Each named move below is a turn or a mirror, shown by a few rows before and after it. Which moves, in which order, take the first row of each later pair to the second? The first pair is answered.
Bifon:
[ -7  -2   4  -6 -24  -8  29  60  19  24   2] => [ -1  27  10   6 -26 -19  51  45   2  -4  -7]
[-63  14 -10 -32   1  11 -33 -31   8  17  15] => [-57  43  -5 -22   2   6 -16 -44  -9  -9   7]
[  6  18 -16   5  12 -10  19 -11  -5 -24   7] => [ -3 -18 -15  -8  17   1  -7  12  17  13  18]
kap:
[  6  -9  11 -28   7 -15  20 -18 -18   3   2] => [ 21 -14  14 -26   9 -15  11 -22 -11  12   4]
[  4  11  38 -25  13 -23  -2   9   6  30 -29] => [ -5  14  37 -23  11 -25   4  10   1  25 -30]
[-41  40  -8  -5 -16  19  23 -31 -54 -26 -14] => [ 55   5 -16  14  -9  29 -41 -41 -10  40  -1]
deze:
[-15   1  27 -10 -27   1  -7  55  -9  -6 -12] => [ 11 -38 -30 -13  14  27  -5  19  -6  10  34]
[-24 -24  -9 -12   3  12  -1  51 -25   9  34] => [ 29 -33  -4   4   2 -19 -22  38  11  30  18]
[ 17   9  23  14 -37  -5 -10  27   2   5 -14] => [ -6  -5 -23   0 -10  34   8  11 -24  -2  28]
[ -8  -2  17 -25  -5  52 -21 -17  22  38  15] => [ -8   8  38 -23 -19  37 -26  -8  25  40  -6]
Now pairs of rows:
Between the rows of a pair lie 2 to 3 moves.
[ 50 -47  -6  20  20 -94   2  16  74  -7   8] => [-25 -50 -53  -3  52 -48  56   0  20 -49  53]  deze, deze, kap
[ 23 -37  24  -6  -7  16 -10  80   6  22  -2] => [-10   6  28   2 -12   6  39  68 -33 -35 -20]  kap, Bifon
[-17 -36 -29 -14  10  15 -31  -6   2  20  16] => [-38  -7  16 -10 -20 -18 -25  19   6   2 -28]  deze, kap
[ 16   4 -35  10  16  -3 -23 -57  17  13   4] => [ -8 -13 -18   3   8 -29 -33 -31  41  26 -16]  kap, deze, Bifon
[  4 -35  -1 -12 -11  -5 -21  15  20  22  -3] => [-20  14  12  -3 -23  -4  18  11 -22 -27 -15]  deze, Bifon
[ 12   0 -23  25  25  -2  66  21 -37 -48  35] => [ 31 -35  26  19  -6 -36   0  77  29  16  -3]  Bifon, deze
[-48 -14  19 -15  -5 -13  -2  38   6  10   1] => [-44 -32 -15 -20  18  -6   9  12   5   5  24]  deze, kap
[-51 -26  -8 -10  13   3  64  50 -24 -28  21] => [ 53 -39  33  16 -10 -27  -7  58  36  33 -11]  deze, deze, kap
[ 28 -29   0  17  26 -69  34   2  28 -10 -13] => [-43 -32   6 -10  20 -39  46  42   2 -24  -3]  kap, Bifon, deze
[-49 -18  -6 -27   9 -12   0  -9  14   5  -1] => [-28   7  -3  -8   9 -31  11 -31   8 -15 -15]  deze, kap, Bifon
[ 21  26   8  12  14  27  43 -41 -24 -52  21] => [  7  19  75   0 -36  16 -11  35   7  -8 -19]  kap, Bifon, deze
[ 79 -36 -15  13  10  38 -26   0  15  36  31] => [ 24 -35  28  -7 -26  36 -34  61  19  49   8]  Bifon, deze, Bifon
[-36   7 -10 -18  -1   1  -2  36 -56   5  14] => [  0  -6 -14 -14   1  16 -32  33 -41  34  28]  kap, deze, deze
[  4 -42   3  -5  -6  -6 -21  23  37  40  -3] => [  7  21 -20  16   9   3  43 -34 -22 -35   3]  Bifon, deze
[-55 -24 -12 -22   0  -5  13  -4 -21  -8   0] => [ 21 -40 -17  -6   1   2 -31 -18  13  37   8]  Bifon, kap
[ 30  75  38   8 -47  30 -49   5 -32  25 -45] => [-10  62 -11  -9 -16  85 -19 -14 -69   7   8]  Bifon, deze, Bifon
[ 69  -1 -15   7  14 -49   7 -33  33 -17 -20] => [ 13  34  28  -2 -23 -53  24   3   9 -44 -47]  deze, deze, deze
[-10  10   7 -22   3  31 -45 -17  14  17 -30] => [-22  18  19 -19  -1  15 -36 -17  13   8 -45]  kap, deze, deze
[ -1  34  -1 -15 -10 -32  24 -44  13 -16 -21] => [-49  -6  -4 -42  -7 -17  11  -6  29  11 -13]  Bifon, kap
[ 42  19  42  11 -31  21 -47  23  28  30 -17] => [ 26   2 -43   6  32  44  15 -48  -7 -12  41]  kap, deze, Bifon
[  7  39  19  -6 -10 -12 -32 -10  11  59   1] => [-32  26 -27 -19  23  -3  11 -41 -12  25  31]  kap, deze, kap
[-26 -26 -18  -1   6 -23 -35 -31  43  16 -32] => [-53  -8 -28  -3  12 -21  -3 -43  16 -19 -31]  kap, deze, Bifon
[ 46  45  26  11 -40  25   7  10 -36  24  -6] => [ 14  -2  23 -11 -33  35 -14  40 -16  58   8]  kap, Bifon
[ 45 -21 -54  25  48 -21   5 -52  23  14  18] => [-66 -47 -36 -22  26  32   3  30   0  28  31]  deze, Bifon, deze
[-62  -2 -18 -26  11  27  48 -18 -34 -26  20] => [ -8  -9  52 -13 -40 -13 -28  35  30  39 -28]  Bifon, kap, deze
[-18  28   2  -7 -23  12 -10 -31 -43 -30  11] => [  8   8 -16  -1  -5  14 -21 -51 -26 -17  29]  deze, deze, deze
[  4  -4 -40 -10  42 -27  25 -25  -6 -26  13] => [-16 -29 -42 -23  44 -19  17  -5   2  -9  21]  Bifon, kap
[ 12  32  -8  17 -11  26 -20 -44  -9  28  -5] => [ 13  29 -14  23  -2  10 -12 -55  -1  19 -10]  kap, deze
[-54 -43  13 -20   5  -7   0  61  17  20  -7] => [-58 -53 -13 -19  27  -2  13  39  11  13  12]  deze, kap
[ 54  12  -9   6 -15  51 -18  36 -32  26  20] => [ 66  33   3  21 -26  36 -10  29 -38  10   4]  Bifon, deze
[-58 -32   2 -23 -28  36 -43  16  10  44   0] => [-43 -42 -11 -19 -20  35 -48   7  16  53   8]  deze, deze, deze
[-37 -32 -14 -32  17  29  13  -7 -11   3  -2] => [-22  11  -5 -11  10   4  36 -29 -24 -32 -21]  deze, Bifon, deze
[ -7 -16  -1   6  -5 -69  11 -13  26  -4 -37] => [ 21 -51 -28   2   8 -13 -23  -9  33  43  10]  Bifon, deze, kap
[  5  38   7  18   2  15  22  30 -27 -49  27] => [ 10  29  -9  20  18  -7  34   7 -19 -57  28]  deze, kap
[ -7  27 -35  20   4  12  44  -7 -33 -49  14] => [ 15  29 -21  32  -3 -33  39 -18  -6 -48 -14]  deze, kap
[ 76  -2  21  36 -22  37 -31 -14 -26  34  18] => [ 26  23  49  25 -48  47 -22  16 -56  14   4]  deze, kap
[ 31 -26  -8 -11 -24 -28   1 -18  47  21 -42] => [ 12   6  -5  -8 -27 -35  36 -28  20 -18 -55]  Bifon, kap
[ 34  38  -1   6  -5 -19  27  20 -17 -53   8] => [ 61 -11  -6  -5  -1  -3 -21  35  21   8  31]  kap, Bifon
[ -5  -6  34  19 -28  -8  42  20   6 -17 -18] => [ 43 -34   5  26  -6   8  14  -1  21  15  10]  kap, deze, deze
[-40  21  31  16  -1   3  19  30   6 -11 -14] => [-11 -28 -15  11  33  25   2   9  26  26  23]  Bifon, deze
[ 24  -4 -26   4  11  23   6   4 -11  -3  15] => [  4  -9  11   1 -15  -2  -6  40  10  11 -12]  deze, kap, Bifon
[115  30  67  56 -46 -11 -43  47   6   3 -11] => [105 -37  24  34 -15  34 -68  53  23  56  41]  deze, Bifon, deze
[-11   8  -3  16  14 -46  41  35 -10 -60   2] => [ -1 -10 -32  14  36 -29  45  17 -11 -54  28]  deze, deze, deze
[  9  42  10  22   2 -55  20 -15  -8 -20 -21] => [-20  41  -6  13   9 -32  38 -15 -30 -34  -1]  deze, deze, deze
[ 14 -38  10 -33 -65  -6 -33   7  56  -8 -14] => [-12 -52 -40 -45 -30  40  -7 -14  21 -24  33]  Bifon, deze, Bifon
[-39  38   3 -23  24 -35  39 -45  38 -41 -34] => [-54   6  27 -40   9 -37   8  -4  69  -4 -43]  deze, Bifon, deze
[ 64 -17 -15   8  21 -27  -6 -11  44  24 -15] => [  2  27  -7   4  13 -39  53 -15   1 -43 -32]  Bifon, kap
[ 12  14  -3  18 -13   9  18 -10 -15 -21 -11] => [ -7 -21   8   1 -21  16  -6  25   4  15 -10]  Bifon, deze
[ 11  -2  22  23  -6  -8  12  26  31  26 -10] => [-23   8   1  15   2  22  42  22  -4  -2  14]  deze, Bifon
[ 90  41  23  42 -12 -34  29   1  -7 -38 -18] => [-41  -5  36 -23 -29  35  15 102 -24  -3  10]  Bifon, deze
[  0 -12  26  17 -15 -21  42  83 -29 -29 -13] => [ 67   0  26  41 -15 -27  24  60 -20 -18 -13]  kap, Bifon
[-88  -9  20 -20 -32   4 -12  65   8   5 -15] => [  6  40 -43  25  22 -10  41 -56 -23 -59  12]  deze, Bifon
[ 44 -29  -8  10  33 -46   5  14  17   6  -3] => [  9  -3  24   5   6 -54  13  43   2 -13 -30]  deze, deze, deze
[-44 -11 -32   4  24 -47  36 -54   9 -36 -10] => [-24 -13 -27  10  24 -54  27 -60  25 -25 -14]  deze, deze, deze
[-57 -21 -27 -36  12  19  12  29 -35 -40  34] => [-60  -3  24 -31 -25 -17  -4  60 -15 -33 -13]  deze, deze, Bifon
[ 57 -49  30   4 -29 -14 -70  57  57  61 -15] => [-95 -14  40 -31 -37 -24  22  82  -2 -25 -36]  kap, Bifon
[ 17  27  18  -8  -8   7 -35 -23 -14   7 -21] => [-26  26  20 -19  -6   6 -18 -10 -26  -3 -23]  Bifon, kap
[-21  23  -7   6  -9  -5  14  22 -29 -17   7] => [ 12  32  -1  13 -11   5   0  19 -32 -11  11]  kap, Bifon, deze
[ 27 -12 -35  22   3 -18  -2 -62  -4 -13   9] => [-12  -8 -39  13   3   7  16 -50 -30 -29  19]  deze, deze
[ -7 -25   4   0  24 -47  27 -36  14 -25 -30] => [-23 -19  10  -2  22 -46  34 -26   8 -32 -33]  deze, deze, deze
[-53  24  21   6  -9 -41 -16 -26  -1 -20 -44] => [-59  21 -18   1  19  -9   5 -50 -24 -31  -9]  Bifon, deze, Bifon
[ 61 -45  -6   6  16 -25 -31  67  39  23   1] => [ 45 -57 -42  -3  43  13 -14  54  17  21  37]  deze, deze
[ 32 -18  31  23  -5 -49 -13  24  29  22   1] => [-31  11   0  12   9   2  43  10 -41 -34  36]  Bifon, deze
[-11  -5   0  -8   4  16  -1   6  -8  -4  15] => [ 12  -4   0   0   2  16 -12  -2  -3   5  17]  Bifon, kap
[  4 -15  47  -7 -17   1 -35  74  56  42 -51] => [ 64  66  13  42   7 -19  32 -27   4 -44 -53]  deze, deze, Bifon
[-89   3  14  -9 -43   2  22  -7  13  30  15] => [-10  26 -16  27 -17 -22  40 -80  11   1  20]  deze, Bifon
[ 22   2  14   0 -15  27 -21  30   5  11   1] => [ -8   7   8  -8  -8  40  -8  32 -19  -5  11]  deze, kap
[-27  -7  27 -22 -22  12 -74   6   6  27  -7] => [-27  45  10  -4 -10  21 -19 -41 -46 -39  -1]  deze, Bifon
[ 15   1 -30  -4   9   6 -25 -50   7  -1  15] => [ 22  17   5   4 -19 -26 -34 -40  23   2 -22]  deze, deze, deze
[-32 -61 -67  14  60 -60  54 -42  22 -20  -2] => [-44   6  13  25  -1 -93  50  -2  13 -41 -70]  kap, Bifon, deze
[ 11 -19 -34   3  19   5 -27 -51  -3   4   8] => [-43  -1 -17 -12   3  33 -11 -22 -37 -12   8]  deze, kap, deze
[ 35  -3  27  45  17 -81  29   2 -15 -32 -37] => [ -1 -71  28  12  15 -56 -19  53  20  33 -17]  deze, Bifon, deze
[  0  23 -11   6  19  47 -11 -45  -3  18   0] => [-23  44  16   8   3   5  11 -41   2  -9 -39]  kap, deze, kap
[-62 -21   1 -16  -3  -1  15  38   2 -13   5] => [ 16  12 -20  23  18 -32  33 -32   4 -43   1]  deze, Bifon
[-40  19 -18 -24   4  -1 -19 -81   1   9 -19] => [-60  11 -13 -36   2   8 -26 -65   4  22 -18]  Bifon, deze, deze
[ 26 -46  34  14  -8   0  -6  84  18  16  17] => [ -4 -40  35   6  -9  15   9  93  -1   5  22]  deze, deze, deze
[-18  10 -22 -15   6  55 -18 -25 -25   1  14] => [-25  38   1 -10 -14  39  -8 -17 -32 -17 -11]  deze, Bifon, deze
[-32 -17 -26 -42  11  35   3   3 -41  -8  39] => [ 35 -18  13 -22 -22  18 -56  26   0  40  11]  deze, deze, kap
[  9 -34  22   2   5  -2 -20 -27  37  40   1] => [  0  10   5  13  15   7  29 -65  -9 -19  11]  deze, deze, Bifon
[ 32  66  29  11 -68  67 -52 -32 -31  25 -26] => [ 56  52  18  16 -53  62 -57 -47 -22  38 -15]  deze, deze
[-17 -23 -40  -9  34  33  51 -20   2 -23  16] => [ 10 -40 -42  -7  31  36  27 -16  18   6  22]  Bifon, kap
[  5 -23  25  -9 -10   2 -15  25  22  25  11] => [ 27   7  -9  10   9  14  16 -28  -8 -12  28]  Bifon, deze, kap
[  8 -50  31  21  44 -65  29  72  20 -36   6] => [ 42 -68  12  19  54 -26  -1  69  24  -5  38]  kap, deze, kap
[-55 -18 -39 -49  24   7   5 -24  12  22  10] => [ -2 -23 -16 -35   5   5 -40 -13  37  60  -1]  deze, deze, kap
[ 34 -39 -21   3  38 -64 -12 -53  87  28  20] => [ 48 -14  37   6 -18 -35 -60  13  84  60  -2]  deze, kap
[112  14   2   7  24 -31 -15 -67 -39   7  30] => [104  47  63   4 -26 -25 -39 -12 -44  17  -1]  deze, kap
[-21  21   7 -15   3  -4  40  56 -30 -11  21] => [ 26 -15   4 -15   5   5  -4  62   3  38  35]  Bifon, kap
[  2 -26   1  12   4  32  31  86 -36 -21  54] => [ -4  -1   3  25  10 -19  73  55 -34 -62  22]  Bifon, deze, kap
[ 19  70  14  26 -34  -4  -9 -43 -24  -8 -22] => [-37  61  20   1 -41  27  -1  -8 -45 -10 -10]  Bifon, deze, Bifon
[ 35  41  24  23  -8 -34 -25 -50  12  -1 -40] => [-34 -37 -33 -22  28  33 -30 -26   6  34  28]  kap, deze, Bifon
[  8  16  -2 -13 -22 -12  22 -20 -19 -59  17] => [ 13  24  23 -14 -41  -4   3   5 -21 -47   9]  kap, deze
[  8  -7  14  -4  -5 -13 -17   6  16  21 -23] => [ 31   3  -6   7   8 -13  -5 -24   9   7 -12]  Bifon, deze, deze
[ 43 -28 -11   0  16   5 -30 -10  21  44  16] => [ 35  25 -20  13  20   2  21 -41 -31 -16  17]  Bifon, deze, deze
[ 69   1  -9  33  12 -37  25   2   0 -20  -9] => [-32 -14  -6   4   8 -28  60  36 -17 -35 -11]  Bifon, kap
[  1 -16   0 -17  18 -27 -18 -50  43   5 -52] => [-57   8   0 -31  13   7  18 -35  -4 -30 -41]  Bifon, deze
[-58 -56 -35 -20  -9 -68   9 -20  56  23 -25] => [-92  -4 -19 -14 -26 -60  44 -19  12 -23 -39]  kap, deze, Bifon
[-38 -21 -30 -26  28   0  -8 -32  17   6   2] => [ -4  20   2   1   6 -37  -3 -44  22 -17 -38]  kap, Bifon, deze
[ -2  17  -1  25  18  -6  50  24 -19 -42  15] => [ 20   5  -8  31  27 -26  45   7   0 -36  13]  deze, kap
[ 14  26  40  39  -1 -48  19 -15 -13 -14 -46] => [-32 -62 -21   2  47  -2  12 -11  -1  25  20]  Bifon, kap, deze
[ -3  -3 -17  -2  20 -22  16  -5 -15  -8   4] => [  9  -4 -13   3  20 -32   7  -6  -4  -5  -2]  deze, deze, deze
[-16  -8 -15  12  -7  18 -19   6  24  23   0] => [-11 -12 -21  16   3   7 -16  -6  29  21  -1]  kap, deze
[ -8  42   8 -13 -18 -23 -24  48 -18 -23 -24] => [ -6 -10 -49 -29  24  16 -33  30 -14   5  30]  Bifon, deze
[-48  26  61 -38 -42  53 -25  43 -48  18  -3] => [  9 -10  21 -32 -17  84 -54  16 -33  57  37]  kap, deze
[  8  23  -8  16  15 -15  45  -6  -8 -38   8] => [ 22  14 -13  19  22 -17  35 -13  -1 -31  11]  deze, deze, deze
[ 40 -56 -31 -14  22  30   3  65  12  45  58] => [-15   2  44 -14 -32 -16  19 111   4   9 -12]  deze, kap
[ 70 -14  26  57   6  49 -13  26 -27  18  24] => [  0   3  21  40   9  59  33  33 -68 -23  27]  deze, deze, kap
[-28  36   5 -15  -1 -11   9   8  -3 -35 -28] => [-21 -12   3 -27   2   3 -31  29  31  16 -13]  Bifon, kap
[87 -9 -9 41 18 18 22  9  4 -3 36] => [ 36  10   1  39  17 -29  72   1  -7 -55   6]  kap, deze, kap
[ 54  60  13 -17 -25 -22 -16 -77  25  40 -10] => [ -7  87  32 -35 -53  42  -9 -26 -27  31   8]  deze, kap, deze
[  9 -49   7   9  11 -12  -2  49  22  24   3] => [  9  -5 -12  28  27 -26  54   1  -9 -35   1]  kap, deze, Bifon
[-68 -54 -12 -18   9  57  -9  51  -5  35  25] => [-101  -26   16  -16   -5   -6   25   49    2   -3  -28]  deze, kap
[-65 -26 -23 -14   1 -27  -3 -42  30  10  -9] => [  1 -22 -26   4   0 -29 -29 -61  42  24  -7]  Bifon, kap
[ 80  47  21  26 -50  66   4  13 -38 -47  30] => [106  30   2  34 -32  55  -2 -14 -22 -37  42]  kap, deze
[ 78  -1  -8 -15  -2  11 -48 -13  21  38   1] => [ 68  29 -35  -9  13  23  -3 -46 -25  -9  18]  Bifon, deze, deze
[ 34   3  46  25  26 -51  -2  -3  13   4 -16] => [ 29  -4  30  22  38 -53  15 -21  11  -6 -10]  kap, deze, deze
[ 37  -1 -17   2   4  -3 -36   2   2   9  31] => [-34 -13 -15 -22   1   0 -16  28  -6  -1  32]  kap, Bifon
[-45  -9  13 -19 -22  21  22  47 -10   4   4] => [-17 -40 -25 -18  10  36  16  13   1  23  36]  deze, deze, deze
[-30  22 -15  -4  49  10  57 -12 -30 -58  15] => [-59  27  47 -14   7 -16  30  50 -10 -37 -31]  deze, Bifon, deze
[-37  27 -25   3   2  36  30 -34 -41 -29   5] => [-18  35 -10  15   1 -23  35 -49 -12 -41 -33]  deze, kap
[ 48  37  22   1 -18  14 -23 -24  11 -13  -1] => [ 49  27   1  -3  -4  23 -18 -37   9  -9  16]  deze, deze
[36 -8 19  6 24  7  0 11 17 -6  1] => [26 -3 29  6 14 19 -6 28  7 -6  0]  deze, kap
[ 36  -5  22   4   1  -7 -15  20  11  28  -3] => [ 17 -21 -22  -1  32   3  17 -11  -4   8  26]  kap, deze
[ 29  65  26  34 -23 -23  13  -2  -1 -47  -7] => [ 55  32 -31  27  18  23   7 -36  -9 -25  53]  deze, kap
[ -2 -22  -9 -12  -6  40 -30   7 -10  16  51] => [  5  21 -11   2  -8  33   4 -19 -37 -26  44]  deze, Bifon, deze
[ 17 -40 -21  -8  23  49  -3  58  -6  22  48] => [-14 -22  -1 -15   5  49   4  81 -21   5  34]  deze, deze
[-41   6  19   1 -12 -39  46  17  -4 -32 -23] => [ -5 -28  25   2  -8 -55   8  22  44  12 -25]  deze, deze, Bifon
[ 20 -19   3 -21  55   0  48   0 -13  10   3] => [ -5 -23  16 -29  47   5  47  19 -15  13   0]  deze, deze, Bifon
[ -8  -6   8  -3 -28   5 -53 -21  24  24 -13] => [-44  24   1  -6 -25  19 -19 -24 -18 -18  -6]  deze, Bifon
[-22  33  22   2 -30 -20  31  42 -12 -42  -2] => [-20   7 -34  -8  11  17  40  13 -22 -39  46]  deze, deze, deze
[ -8 -60 -13  -1  18  -7 -11 -59  49  61 -10] => [  17    6   -5   27   16  -25   31 -100   14    2  -32]  Bifon, kap
[ 41  -2 -45   6  35  27  -6  -5 -17  -6  48] => [ 39   4 -27   2  20  47 -20  13 -22  10  46]  deze, deze, kap
[ 49 -49  10   9   8 -55 -21  31  58  25 -13] => [-29 -11  47  -6 -28 -47   6  78  18 -12 -36]  deze, deze, deze
[ -4 -21   1 -17   7  27  -6  30   4  16  35] => [-33   0  23 -21 -12  -4  12  42   2  -9   4]  deze, kap
[-28 -28   0 -44  -4  46 -54  38  26  41  25] => [ 84  49   4  15  -7  21 -38 -34   1  -2   7]  Bifon, kap
[ 15 -86 -32 -21  40  21  -8  89  25  37  73] => [ 25  62  54  31 -28 -60  47  75 -13 -71 -31]  deze, Bifon
[ 17   9 -13  17  32 -19  59  -5 -47 -27  15] => [-28 -48 -17 -17  34  -4  36  37 -21  14  32]  Bifon, kap
[-65  35  11 -17 -27 -40   9 -50 -18 -41 -45] => [ 15  17  17   1 -26 -67 -34 -66  28   5 -55]  deze, deze, kap
[-14  57  12  -6 -21  53 -10 -34 -36  -3  -2] => [ 19  -4   3 -12  -6  38 -56 -32  17  58   6]  Bifon, kap, deze
[ -7  10  20  25   3 -84  45 -29  29 -45 -32] => [-56 -76 -27 -23  37 -12  21  -2  37  12  38]  deze, Bifon
